Each row has a name. After each piece below comes the name of the row it's from, unless a question asks for something else. Each question is about the rows just above it.

32; 36; 35; -12; 49; 38; 29; -3; -1; 3; -7; -9; 49; 43; -12; 57; 46; -20; 32; -7; -20; 18; -20; -23; 10; 21; -24; 27; 15; 42; 47; 46; -18; -7; -14; 34; 53; 40; -18; -10; 21; 5; -8; 32; 57; 47; 43; 34; -3; -1; -4; 57; 35; 45; -4  W
-34; -30; -36; 7; -39; -34; -28; 7; 2; -5; 10; 7; -42; -33; -30; -34; -35; 13; -23; 9; 16; -16; 17; 16; -13; -20; 14; -13; -12; -18; -37; -20; 6; 6; 5; -32; -40; -36; 13; 9; -9; -5; 8; -34; -36; -39; -30; -28; 2; 7; 10; 8; -37; -36; -1  A
17; 10; 2; 1; 31; 3; 8; 10; 20; 21; 12; 33; -1; 7; 20; 1; 6; 0; 28; 11; 8; -4; 30; 7; 17; 4; 18; 21; 15; -4; -3; 19; 8; 8; 36; 21; 8; -3; 30; 7; 17; 15; 28; 21; 10; 5; 9; 21; 24; 28; 6; 6; 2; 0; 19  Y
15; 21; 21; 6; 28; 5; 18; 1; 6; 0; 1; 2; 8; 20; 8; 28; 24; 9; 19; -1; 10; -3; 10; 11; 4; 3; 11; 10; -4; 17; 30; 21; 8; 17; 7; 20; 31; 6; 7; 8; 7; -4; -3; 17; 30; 33; 28; 15; 2; 21; 0; 36; 19; 21; 8  V
How many times does V hold 21?	5
Count of 49 in W:	2
Put 8; 21; 19; 36; 0; 21; 2; 15; 28; 33; 30; 17; -3; -4; 7; 8; 7; 6; 31; 20; 7; 17; 8; 21; 30; 17; -4; 10; 11; 3; 4; 11; 10; -3; 10; -1; 19; 9; 24; 28; 8; 20; 8; 2; 1; 0; 6; 1; 18; 5; 28; 6; 21; 21; 15 back in order: which row is it?	V
Count of 7 in A:	4

-21; -3; -38; 10; -25; -36; -39 = Letek
-12; 6; 4; -9; 35; 30; -26 = baza
15; 26; 18; -32; -24; 21; 21 = pegap
32; 29; -6; -32; -18; -19; 6 = podi
27; 38; 23; 32; 41; -10; -47 = rin
-48; 14; 51; 42; 52; 50; -58 = seno
27; 38; 23; 32; 41; -10; -48 = Kor
18; 15; -23; 26; 21; 21; -32 = Zulef
20; -3; -10; -4; 21; 15; 1 = mel
23; 38; 17; 32; 23; -10; -47 = kemor
16; -9; 15; 28; 32; 24; -13 = sizi
Times 16 occurs in kemor:	0
Count of 19 in pegap:	0
Put -32; -24; 15; 18; 21; 21; 26 back in order: which row is it?	pegap

-32; 12; -6; 4; 1  J
12; -6; 2; 4; -32  X
2; 4; -5; 12; -32  Q
Which row holds these entries in another order? -6; -32; 4; 12; 1	J
Put -32; -6; 1; 4; 12 back in order: which row is it?	J
Put 4; -32; 12; -6; 2 back in order: which row is it?	X
-32; 12; -6; 2; 4 is which row reordered?	X

-18; 21; -32; 14; 9; -17; -3; 13; 6; -4; 30; -25; 38; -6; 27; 7; 33 -> gukel
-27; 12; -1; 10; -2; -19; -11; -3; 15; 2; 27; -57; 22; 13; 5; 31; 13 -> las
-60; -27; -35; 15; 13; 29; -18; -14; 4; -9; -23; 23; -4; -2; 29; 2; -12 -> los
-5; -39; 11; -59; 4; -5; 2; -20; 5; 6; 21; -59; -2; 8; -22; 13; -24 -> zura
11; -39; 19; -4; 1; 12; 13; -17; 10; 16; -8; -33; -27; 5; -31; 3; -41 -> tefu
11; -39; 19; -4; 1; 12; 13; -17; 20; 21; 7; -28; 4; -19; 3; -21; -13 -> tez
29; -10; -9; -9; 13; 23; 29; -4; 2; 15; -12; 3; -23; -14; -18; -27; -35 -> von
Which row holds these entries in another order? -35; -27; -18; -14; -23; 3; -12; 15; 2; -4; 29; 23; 13; -9; -9; -10; 29	von
Count of -9 in von:	2
How many times does zura hold -60?	0

-34; -6; -34; -34; -6; -22; -15; -11 -> sobaf
-20; -36; -28; 1; -31; -32; -28; -24 -> bes
-18; 5; 2; -7; 2; -3; 0; 7 -> nanin
-38; -23; -16; -20; -16; -15; -14; -39 -> simen
2; 2; -39; -45; -14; -45; 2; -4 -> Zokaz
-35; -14; -10; -15; -9; -8; -8; -37 -> Gola
-39; -14; -2; -4; -3; -2; 2; -45 -> ralo
-42; -19; -13; -18; -14; -14; -10; -48 -> vume
-48; -33; -17; -22; -18; -17; -13; -58 -> ruguk
-39; -10; -9; -20; -12; -16; -7; -38 -> Nof
-19; -3; -10; -20; -11; -16; -12; -2 -> sobi
Put -45; 2; -2; -3; -4; -2; -14; -39 back in order: which row is it?	ralo
Times -34 occurs in sobaf:	3
Put -39; -38; -23; -16; -20; -16; -15; -14 back in order: which row is it?	simen
Times 2 occurs in Zokaz:	3

-5; 14; -1; 12; 2; 52; 4; 59; -2; 58; -4; 14; 52; -4; 48; 4; 28; 56 -> budu
-9; 14; -7; 5; 1; 46; 47; 53; -8; 52; -9; 1; 53; -9; 51; -1; 29; 53 -> Gog
7; -9; 5; -3; 1; -38; -36; -46; 53; -44; 8; -1; -38; 8; -36; -1; -2; -43 -> rap
24; 9; 16; -8; 12; -8; -7; -7; 18; -8; 20; 7; -4; 20; -5; 17; -4; -1 -> bam
16; 6; 13; 13; 12; 6; 1; 10; 14; 7; 15; 7; 13; 10; 15; 16; 0; 5 -> zore
23; 19; 17; -1; 19; 39; 36; 45; 19; -17; 19; 11; 47; 19; 19; 23; 26; 47 -> beko
7; -9; -16; -3; 1; -38; -36; -46; 6; -44; 8; -38; -38; 8; -36; -1; -38; -43 -> Kogi
Times 13 occurs in zore:	3
Count of -16 in Kogi:	1
-1; -38; -43; 7; -9; -16; -3; 1; -38; -36; -46; 6; -44; 8; -38; -38; 8; -36 is which row reordered?	Kogi
Times 20 occurs in beko:	0
How many times does budu hold 52?	2
How many times does bam hold -1?	1

13; -45; 13; -45  L
1; 48; -53; 0  Z
-2; -54; 59; 0  D
33; 35; 12; -21  R
13; -44; -44; -44  S
Count of -44 in S:	3
How many times does L hold 13?	2

-11; 15; 16; 19 -> fim
-11; 15; 19; 15 -> rigid
-20; 26; 5; 19 -> monob
23; -47; 32; 16 -> zisap
-47; 32; 16; 24 -> Tepil
-11; 15; 6; 15 -> kupog
-17; 3; 15; 15 -> mefup
16; -47; 24; 31 -> Ganal
24; 16; 32; -47 is which row reordered?	Tepil
-20; 5; 19; 26 is which row reordered?	monob
Which row holds these entries in another order? 16; 24; -47; 32	Tepil
Put 15; -11; 15; 19 back in order: which row is it?	rigid

